[[116 112 126 127 128 128 136]
 [114 106 130 133 129 123 137]] out 116, 137

[134 108 158 133 105 140 143] out 134, 143

[106 130 124 101 147 120 146] out 106, 146

[[134 150  99 119 110 137]
 [147 144 125 115 127 136]] out 134, 136

[[150 136 153 151 119]
 [140 129 120 137 140]
 [107 122 127 124 148]] out 150, 148

[108 106 124 119 152 116 125] out 108, 125

[143 151 142 122 128] out 143, 128

[[129 130 126 128 124]
 [137 150 131 116 123]
 [125 130 122 126 125]] out 129, 125

[[116 112 146 122 115]
 [153 120 143 134 119]] out 116, 119
---
111	145	134	149	123	100	133 | 145

136	127	120	135	122	131	128
121	138	123	125	123	124	124
103	102	144	140	129	126	140
| 127

127	125	125	132	130	134
148	133	153	119	148	120
| 125

129	153	156	111
129	141	140	110
| 153

126	127	131	132
104	124	128	127
124	130	127	134
| 127

135	155	138	122	121 | 155
---
[103 109 132 105 114] out 105

[125 137 121 105 139 158] out 105

[131 152 147 135 118 128 125] out 135

[[128 132 124 131 122]
 [149 120 114 107 129]] out 131

[101 135 120 132 122 127 109] out 132

[113 140 129 103] out 103

[[155 131 129 141 132 144]
 [139 137 127 131 128 131]
 [115 126 127 125 123 122]] out 141

[128 151 125 138 127] out 138
---
[[131 119 125 121 127 121 122]
 [125 123 116 119 137  99 135]
 [130 133 128 136 134 125 126]] -> 134

[150 140 142 143 146 140] -> 143

[120 151 104 149] -> 151

[149 102 115 122] -> 102

[149 128 140 154 137] -> 140

[124 100 102 131 138 153] -> 131

[119 116 124 120 141 153] -> 120

[[121 110 109 154 117 146 128]
 [121 120 107 152 115 155 114]] -> 115
---
[[126 120 127 118]
 [125 124 131 150]]
120

[[156 153 141 139 125 123 122]
 [121 114 109 100 126 103 103]]
153

[[127 144 147 150 127 126]
 [138 137 138 140 120 139]]
144

[[124 138 138 124 103 140 103]
 [124 125 156 137 114 128 138]]
138

[[151 148 126 105 119 101]
 [142 143 124 142 116 142]]
148

[[102 141 139 108 129]
 [156 124 110 152 132]]
141

[[108 136 115 125 139 133 105]
 [106 110 127 115 141 111 129]]
136
---
[[131 131 131 110 125 126 150]
 [117 122 137 130 127 134 128]
 [126 120 109 157 130 134 119]] Out: 130

[[122 141 128 137 135 130 122]
 [114 144 123 140 150 124 115]
 [141 119 118 120 131 118 127]] Out: 131

[[128 133 148 143]
 [128 135 149 141]
 [129 151 145 121]] Out: 151

[[153 118 136 142 132]
 [119 117 144 128 126]
 [109 139 100 115 126]] Out: 100

[[147 136 157 144]
 [118 127 133 139]
 [131 126 129 118]] Out: 126

[[126 123 130 130]
 [115 118 138 103]
 [115 119 130 104]] Out: 119

[[125 123 154 131]
 [131 111 122 104]
 [125 130 104 147]] Out: 130

[[105 128 112 147 127 144 142]
 [118 120 142 122 150 124 134]
 [104 135 127 127 135 134 143]] Out: 135

[[107 117 135 133]
 [143 111 123 123]
 [120 134 130 124]] Out: 134

[[127 128 106 131]
 [123 135 105 137]
 [134 128 111 131]] Out: 128
---
100,117,149,147
142,131,117,119
107,120,143,140
gives 120

139,117,121,121,133,122,125
124,137,139,124,139,129,131
110,155,149,131,122,144,126
gives 122

146,151,110,133
142,150,105,129
152,133,119,108
gives 133

100,113,113,121,110
140,135,135,121,137
100,114,113,121,109
gives 113

123,145,149,109,129
124,148,135,122,117
130,134,149,127,129
gives 149

117,118,114,116,125
117,109,101,143,132
117,111,100,134,128
gives 100

118,142,118,127
132,156,136,141
131,121,113,118
gives 121

154,112,122,130,136,131
143,133,138,136,113,117
152,140,127,142,132,129
gives 142
---
[[126 132 128 129 129 129]
 [135 141 135 109 130 139]
 [145 155 129 139 127 123]] yields 155, 145

[158 105 130  99] yields 158, 130

[146 112 148 101 142 155 117] yields 155, 148

[137 111 126 133 102 142] yields 142, 137

[[130 145 101 105]
 [127 133 114 124]] yields 145, 133

[117 142 133 101 147 114] yields 147, 142

[154 102 149 146 157] yields 157, 154

[121 127 141 118 136 127 151] yields 151, 141
---
[[134 150 132 131 124 138]
 [134 128 127 128 123 134]
 [124 141 130 126 137 138]] -> 123

[[151 135 136 132]
 [151 121 125 129]
 [151 128 134 136]] -> 125

[[134 120 107 133 121 105 112]
 [134 126 122 111 132 105 115]
 [121 146 148 136 132 143 132]] -> 105

[[139 122  99 105]
 [124 131 140 139]
 [119 135 156 149]] -> 140

[[115 117 122 124 101]
 [134 111 121 138 137]
 [144 111 121 138 137]] -> 138

[[128 125 124 128]
 [106 143 154 109]
 [152 108  99 138]] -> 154

[[128 128 127 127 126 128]
 [121 137 119 116 114 126]
 [128 144 122 100 130 128]] -> 114

[[108 132 117 145 140 119]
 [155 148 118 126 112 124]
 [142 135 103 127 143 124]] -> 112

[[109 130 119 154 108 122]
 [122 127 122 138 122 127]
 [126 129 128 131 123 124]] -> 122
---
129,118,148,144,105,155 Answer: 129
137,127,134,113,101 Answer: 137
139,119,100,117,128,142 Answer: 139
107,111,124,110,122,119 Answer: 107
142,141,101,143 Answer: 142
130,128,122,151 Answer: 130
150,143,125,148,132 Answer: 150
149,146,123,107,100,133 Answer: 149
